Each named move below is a turn or a mirror, shown by a few rows before and after it. Which moves, in which order, take the first row of each later pair to the second? The first pair is answered.
move sugu:
-11,-5,0,0,-31,6,-16,14,-6,-2,-2,2,-19,1,17,7,4,17,-7,1,18,8,-1,23,-10,-11,-7,-10,-7,5,-23,-16,-12,-1 |-> -12,2,-4,14,-14,3,-6,6,19,2,-6,14,17,-15,9,-7,-12,-1,8,0,1,10,9,12,13,5,-23,-10,-8,11,-3,-9,-39,-1
17,-5,14,-28,56,-7,3,44,38,-23,8,-21,-5,-7,-8,-11,4,-3,-15,17,-19,22,-10,-33,6,-21,2,41,59,32,57,26,6,2 |-> 16,-8,15,-40,43,-6,-6,50,22,-23,9,-28,-25,2,-2,-2,16,6,-23,20,-6,20,-17,-24,-8,-33,10,42,61,29,45,21,26,4
-23,-4,-6,8,-23,12,-12,-4,-26,1,-5,3,-8,-7,4,0,2,18,-2,-9,13,-9,-15,30,-11,5,-2,-26,-27,-2,-29,-21,-3,8 |-> -23,1,-11,25,-5,11,-4,-11,-4,4,-6,14,27,-18,-3,-13,-12,6,8,-14,-2,-5,-6,16,11,18,-20,-26,-27,-2,-10,-13,-26,7
move nagep:
-22,27,11,-29,22,50,-13,9,15,38,-28,15,-27,-31,-11,-7,50,-15,22,0,-31,15,29,25,0,14,-3,-3,-28,-14,-26,-13,-28,-8 |-> -15,6,2,-17,54,24,1,-8,19,38,-33,-19,-27,-42,-11,5,29,-37,31,10,-37,4,34,-2,-12,29,-3,10,-26,-26,3,-3,-29,-3
15,-15,-4,8,6,-50,-8,-11,-13,10,0,-58,-20,-2,-20,43,-32,-21,14,28,-12,-34,21,-29,-38,34,14,3,-2,-3,1,6,9,18 |-> -5,24,12,-21,-64,17,-40,31,-18,18,19,11,-18,16,-22,12,14,28,-5,13,7,-8,6,30,-14,1,8,-24,-10,26,-56,-20,-1,7
18,43,18,0,15,14,-8,11,20,29,-2,28,7,-7,-8,-2,4,-20,24,-29,26,29,9,3,50,-14,-26,13,-19,19,12,-5,0,5 |-> 24,28,13,8,37,-8,3,-4,20,30,-7,4,5,-11,-6,8,-11,-38,36,-23,19,21,13,-18,43,-2,-21,22,-17,8,28,2,5,4
move famen:
3,13,-2,-14,17,-2,-17,1,7,4,-15,-13,-3,13,3,13,-8,-22,4,-10,19,16,-8,-18,2,2,-5,8,-4,-10,13,8,9,6 |-> -3,20,-1,-9,13,11,-14,11,21,-2,-13,4,17,6,-7,-1,0,-10,0,-11,-3,17,-15,-10,13,-5,-7,5,11,-6,13,14,-3,2
-11,1,-22,20,-23,13,12,2,-10,-16,-1,14,-4,-34,1,-18,-9,15,-12,4,-8,-14,-2,35,-2,5,-16,-12,-17,3,-11,-5,-31,15 |-> -4,-3,-18,2,-16,-8,1,-11,-30,2,-3,-9,-35,-15,20,11,-17,1,0,-1,33,-10,12,23,-14,6,-6,0,-35,-2,-7,-14,-2,18
8,19,13,3,11,-7,5,0,27,-14,-7,-2,7,19,-13,15,6,12,-3,19,5,28,14,-1,-5,-34,12,20,32,-22,3,3,39,12 |-> 1,15,4,24,3,-1,14,1,28,-29,-13,2,20,4,-23,1,1,14,-11,26,-21,18,6,9,-12,-28,5,9,35,-23,2,2,15,10
18,3,13,-16,5,15,2,20,27,-8,3,12,-2,9,-7,-11,36,25,-25,-2,-20,16,-12,-7,6,-29,16,11,55,-1,5,27,10,2 |-> 3,-19,-8,23,-4,1,18,3,4,-32,-13,-6,5,-20,-10,-13,14,21,-28,18,-45,-18,-14,6,-26,-1,6,-8,38,-6,-8,21,-13,6
Now pairs of rows:
Each pair is two moves apart.
-2,-3,-10,18,-2,31,-22,-12,12,-41,-10,24,-11,-34,-9,-27,21,31,17,-27,9,0,18,-5,-32,-8,-20,-18,12,0,-35,-20,13,-12 |-> 6,-14,-13,31,26,9,-10,-26,23,-41,-15,6,-1,-42,-10,-23,0,7,27,-27,-2,-9,22,-28,-28,7,-25,-10,15,-6,-14,-11,3,-12  sugu then nagep
3,8,31,-36,9,14,-13,11,10,1,13,10,-2,22,-9,9,39,15,-2,-1,8,31,3,12,24,-17,18,5,31,-1,-4,14,13,-15 |-> -11,-8,13,1,-7,15,3,9,-1,-29,6,6,15,-4,-21,-9,30,28,-20,18,-33,4,-10,36,0,-2,11,-17,33,-3,-21,11,-17,-14  famen then sugu
2,29,-10,21,-34,31,0,28,-3,-21,1,2,21,-15,-8,-30,15,36,-6,9,-39,-13,-19,22,-9,-23,19,-9,19,-20,-21,1,-13,-9 |-> 10,3,-20,27,-7,-2,13,12,-17,-27,-10,-43,-5,-15,-2,-8,0,18,-5,21,-39,-31,-16,-3,-37,-15,34,6,28,-40,-2,9,10,-5  nagep then sugu
25,2,-7,20,-7,-12,25,4,21,-28,21,8,-19,-3,3,3,-5,32,-13,49,-30,-23,-1,-9,-3,3,40,-1,39,18,-20,-12,39,-7 |-> 25,10,-9,31,2,-9,31,0,39,-27,19,21,10,-13,-1,-8,-15,23,1,43,-42,-16,2,-14,20,11,27,-3,38,22,-9,-10,18,-8  nagep then sugu
6,-18,-18,11,-7,-6,-7,-14,-7,-23,5,-3,11,-6,8,1,-5,2,-4,14,-14,-14,-9,4,-12,14,-2,-17,8,0,-12,-3,-13,-5 |-> 9,-10,-9,-10,-13,-1,-28,-9,-15,-6,9,4,-9,11,20,12,8,4,1,2,20,2,-3,6,-5,5,3,-8,-3,6,-17,-12,8,-4  famen then nagep
-4,-21,-3,0,-6,-5,-8,-11,8,-11,-3,-6,-16,-11,1,12,5,7,-9,3,-12,-10,-10,15,-13,-6,10,0,3,-2,-14,-6,3,4 |-> 4,-10,-3,6,12,-9,-1,-16,30,1,-5,3,9,-14,-2,4,-10,-10,5,-5,-15,1,2,-1,14,4,-3,4,-1,1,8,-3,-12,2  famen then sugu
2,-57,-4,21,-8,5,24,-9,36,-26,30,1,-9,-15,-32,-36,-15,24,-16,30,-20,-5,1,-12,5,-12,16,7,79,-5,42,2,-30,-36 |-> -16,-71,-16,37,-33,-13,18,-33,-10,-33,18,-21,-34,-22,-18,-20,-29,16,-15,43,-1,-28,7,7,-33,11,13,-10,36,-6,17,-22,-26,-30  nagep then famen
-1,-17,7,15,-10,-3,20,9,1,-4,-18,34,17,-38,-23,-10,-35,1,23,41,-16,-7,-9,5,-5,-12,-1,3,-14,0,18,16,-20,8 |-> -3,-23,7,8,-18,-14,9,0,-25,2,-20,20,-7,-31,-8,8,-38,-10,27,41,9,-10,-1,4,-21,-5,4,3,-37,1,8,0,-1,10  nagep then famen
-15,5,14,-14,-26,11,-2,23,15,7,-3,23,-23,9,12,-5,36,29,-13,6,7,-4,-9,9,-5,-26,26,-5,32,3,2,-3,26,-6 |-> -4,-7,7,-1,12,-15,18,10,32,6,-4,-3,-17,-2,7,-2,13,9,-3,12,-10,-15,-6,-24,-8,-15,29,9,50,-12,34,16,24,-3  nagep then famen
-6,-3,10,-28,61,3,0,-13,40,-64,17,4,-14,-11,-41,-5,19,-7,10,-10,-41,2,5,-39,17,-4,5,-6,34,19,76,11,6,-28 |-> -18,-28,5,-31,27,-7,-5,-13,-12,-80,10,-24,-65,-7,-30,13,26,13,-9,13,-32,-25,-6,-18,-39,-5,19,-20,22,9,42,-1,32,-22  famen then sugu
-13,-1,-19,30,-21,14,20,17,-2,-27,-1,18,12,-14,-23,-23,7,19,-44,19,-35,-35,-23,30,-36,-11,18,-30,8,11,-36,-10,-9,14 |-> -6,-20,-22,36,4,-14,30,2,-6,-30,-5,-14,7,-18,-20,-11,-8,0,-38,27,-43,-50,-19,9,-53,0,22,-16,13,0,-18,0,-2,15  nagep then sugu
13,10,4,-41,-1,-12,-20,-8,-2,9,8,-6,-31,32,6,22,5,-5,17,-19,28,31,13,-11,22,-19,8,6,4,6,15,-15,37,-1 |-> 2,14,0,-29,-22,24,-10,19,14,-15,15,23,-4,19,-12,-11,25,30,-6,-13,-14,21,-10,12,23,-35,8,-8,36,11,-2,-5,13,-8  famen then sugu
-18,0,2,28,-2,-13,26,20,16,1,10,-21,-9,-78,-19,-25,-11,-20,-16,-9,-3,-5,-24,-2,9,-22,12,8,23,21,-7,39,-11,7 |-> -30,13,12,16,-36,2,4,27,-8,7,13,-1,-29,-60,-13,-18,7,-6,-22,-16,24,2,-23,22,6,-29,10,-3,-1,31,-34,18,-2,6  famen then nagep
-4,3,4,4,4,-15,4,-2,5,-7,-5,-18,4,2,-7,-1,-24,-6,-8,3,0,-2,-2,-16,3,1,12,7,5,-15,10,3,-9,1 |-> -9,17,15,-12,-12,5,-11,12,6,-2,2,6,3,9,-8,-5,-10,7,-12,-3,9,7,-1,-1,13,-14,8,2,3,-4,-4,-5,-5,-3  famen then nagep
35,-12,-12,0,26,-14,9,-10,2,-8,-2,-62,-35,4,11,-8,-35,-10,-20,1,-6,-14,-7,-5,-36,-1,26,3,-10,-28,-12,10,19,-12 |-> 25,23,-9,9,13,28,5,5,46,2,2,2,33,-9,-6,-50,-33,-8,-11,-17,-24,9,-6,13,26,6,-8,-14,-17,-6,-15,6,-36,-23  nagep then sugu
-21,6,-23,-8,3,6,-9,-1,-25,-16,-2,-13,-13,42,-3,-11,-8,7,17,-9,43,-24,-22,21,-19,11,7,-26,-40,6,-19,-46,17,2 |-> -1,-3,-20,-10,50,-20,8,-10,2,-10,-2,-38,-11,45,-4,0,-22,-17,29,-16,35,-21,-15,-20,-12,11,18,2,-17,-8,22,-24,31,1  famen then nagep
-1,-11,2,-9,-18,20,25,43,-8,-5,22,-22,-24,1,-24,-25,25,27,-34,-31,-23,-33,-2,-9,-9,-45,42,13,58,-3,7,-4,7,6 |-> 3,-27,-6,4,-4,-3,36,24,-19,-9,14,-47,-29,-8,-21,-13,9,11,-26,-21,-26,-46,5,-22,-24,-31,44,14,51,-9,17,-1,8,12  nagep then famen
20,-10,-11,-9,23,-23,11,-22,-9,23,0,-23,-11,-1,11,3,-15,-11,18,0,6,-3,8,-24,-16,10,4,20,8,-4,21,5,4,18 |-> 9,12,-1,-29,-22,18,-13,5,-17,27,8,15,-14,12,8,-13,16,22,1,-7,23,17,-3,16,-6,-14,0,2,2,12,-20,-11,3,14  sugu then nagep
22,5,-11,-3,4,15,-27,-25,-17,32,9,19,-23,14,5,-8,-4,-22,32,18,25,3,9,-20,31,-15,15,7,2,21,-35,-19,14,21 |-> 23,8,-16,14,8,25,-18,-21,9,22,6,39,7,-2,-8,-30,-10,-19,31,18,-4,2,5,-17,44,-9,4,-2,14,23,-30,-12,-17,19  sugu then famen
-8,-18,-21,18,-18,-13,-2,7,-29,-10,-11,-20,-18,-12,0,6,-12,12,5,14,2,-17,1,11,-45,4,1,-5,0,1,-14,0,2,-5 |-> 5,-5,-14,6,7,-27,-8,-5,-13,14,-8,-22,-19,-2,9,18,-22,-15,28,-4,28,3,20,-15,-18,8,-4,13,-9,0,11,3,12,-5  sugu then famen
-5,-17,-13,7,16,-10,-3,0,10,19,25,14,-20,25,41,8,-22,0,-11,-38,30,-3,29,-25,-39,12,20,-14,-22,24,-5,31,19,-15 |-> -7,-1,-7,3,-1,19,-6,17,31,13,33,45,4,23,27,-15,-6,22,-23,-40,12,7,14,-7,-17,-2,17,-23,-7,35,-18,34,1,-22  nagep then famen
18,-13,15,9,28,-21,17,-1,23,9,-8,24,38,9,20,-12,7,-12,12,-3,-5,-1,11,-16,28,-21,-20,-12,0,-12,32,5,-17,12 |-> 10,-10,23,-18,-8,-5,-3,19,-6,5,-1,34,-3,27,31,-3,36,23,-10,1,23,4,-2,13,7,-46,0,-18,0,-7,-4,-9,13,10  nagep then sugu
24,11,-12,-4,5,0,-22,-2,10,-19,-2,1,6,-10,-7,-14,13,12,0,-6,-8,27,-37,26,-17,-9,12,-4,29,12,7,6,15,12 |-> 25,8,-15,5,21,-8,-17,-11,16,-18,-5,-3,19,-17,-10,-13,4,2,7,-8,-14,24,-32,17,-10,1,8,1,29,10,19,12,5,12  sugu then nagep
-6,-15,-2,-29,24,-9,-18,10,-1,-7,0,-40,-49,-1,9,10,1,3,-26,-33,10,2,-5,-20,-17,-35,14,33,34,-10,6,7,30,29 |-> -6,1,-1,-14,29,17,-5,24,37,-15,0,-13,-2,-19,-8,-18,2,9,-28,-36,-30,6,-14,-20,11,-41,2,25,60,-7,15,18,-9,23  famen then sugu
-3,-13,-3,3,32,-21,38,-7,10,-15,-9,-15,19,6,-14,8,-7,-12,13,12,-19,-18,-4,-41,3,5,4,19,25,-3,34,30,-13,-5 |-> -3,-20,0,-16,19,-27,24,-3,-24,-11,-7,-30,-20,21,-2,29,9,-2,1,15,8,-21,-10,-31,-22,-7,21,21,19,-5,17,24,19,-3  famen then sugu
-22,-7,3,17,-4,3,9,-28,-17,1,-1,-7,-5,-3,-20,20,-6,-21,-9,19,-5,-11,-8,-6,-6,2,3,-11,-2,-18,-6,-15,1,2 |-> -22,7,4,17,-7,14,7,-22,-7,4,3,12,14,-4,-24,11,-1,-18,-6,15,-7,-4,-5,5,9,3,-8,-18,-6,-10,-9,-17,-15,-1  nagep then sugu
-2,23,8,-11,-5,-5,-25,-4,-4,14,4,9,-1,-11,13,9,-7,-16,27,-17,24,15,14,-1,18,7,-11,-12,-31,7,-6,-12,1,7 |-> 0,30,8,-9,6,4,-18,2,18,14,9,20,15,-11,5,-3,-3,-10,24,-20,8,21,9,-11,29,0,-11,-4,-10,5,7,2,-8,5  nagep then famen
-15,-6,0,18,-4,-26,25,-15,5,-15,-13,10,11,-18,-16,-46,-2,11,12,-16,-9,-13,-19,11,15,23,-4,-9,-12,9,-9,-1,-64,10 |-> -19,2,8,-5,-26,-26,3,-14,-24,1,-9,13,-24,4,0,-26,10,9,17,-20,38,-1,-9,23,9,19,2,-9,-43,14,-26,-22,-36,12  famen then nagep
-7,44,-17,20,0,-3,11,25,8,14,-23,19,14,29,-5,-46,-10,-16,8,-12,14,2,5,-4,39,-18,-46,1,-32,6,-22,-12,-13,-19 |-> 4,12,-20,21,25,-45,21,7,-18,9,-29,-36,-24,32,5,-16,-25,-29,9,2,18,-21,4,-27,-3,-11,-27,17,-28,-10,-6,-1,21,-14  sugu then nagep
-22,-10,-2,-7,-42,-6,-34,-1,-66,-15,3,-9,-36,35,20,6,9,0,-4,14,46,-21,0,22,-39,9,2,-5,-27,-5,-22,-31,44,-11 |-> 7,-24,2,-10,31,-43,-10,-15,-18,-1,1,-42,-24,36,17,15,-10,-31,17,7,26,-15,10,-47,-22,6,12,35,14,-23,40,10,54,-11  famen then nagep
24,14,-6,0,14,-3,6,17,21,-9,5,10,1,-6,-6,-21,0,-5,3,1,-17,5,-9,-11,6,-9,-12,14,18,-2,4,11,-13,6 |-> 13,13,-8,7,-11,8,-1,21,3,-15,2,17,-1,-8,-4,-21,6,6,-7,7,-10,-1,-13,14,-7,-4,-16,-2,-2,5,-18,-3,-19,8  famen then nagep
-4,13,4,-1,1,6,-15,-17,-5,17,5,5,15,-3,6,-3,-8,-24,31,-11,19,19,19,-6,14,13,-20,-6,-35,13,-8,-11,-15,6 |-> 0,-2,8,-7,7,-11,-13,-18,-22,11,3,-19,-11,2,12,15,-7,-25,27,-1,26,10,17,-12,-11,11,-5,2,-29,4,-6,-9,8,10  sugu then nagep
20,11,5,-16,25,-5,1,5,-7,-2,3,-12,-9,11,19,18,-20,-4,19,4,19,6,5,-18,18,-15,2,27,1,-5,-7,5,5,23 |-> 17,20,6,-12,20,6,-4,8,8,1,5,11,8,8,15,7,-15,-2,21,-2,16,13,4,-11,35,-15,-7,19,-4,5,-11,5,-10,19  nagep then sugu
-21,-18,-13,5,-40,-36,-22,-23,-63,-9,-19,-44,-51,-16,6,8,-26,-15,10,14,7,-48,10,-7,-63,24,-4,-27,-47,-22,-41,-8,41,9 |-> 5,18,12,-26,15,-43,-32,-29,-2,40,-3,-23,-18,5,12,11,-36,-55,54,-24,45,2,43,-59,15,19,-21,9,-50,-16,15,4,42,6  sugu then famen
10,-2,-19,-1,-3,-6,-46,-2,-7,16,33,0,-39,20,1,26,-21,-4,-45,35,18,22,-2,5,6,7,-16,21,-52,-8,12,2,35,-4 |-> 1,-1,-27,28,-13,21,-28,12,18,-7,32,26,5,-7,-22,-9,-17,17,-59,45,-35,13,-19,24,11,9,-26,1,-26,-1,4,10,-7,-10  famen then famen
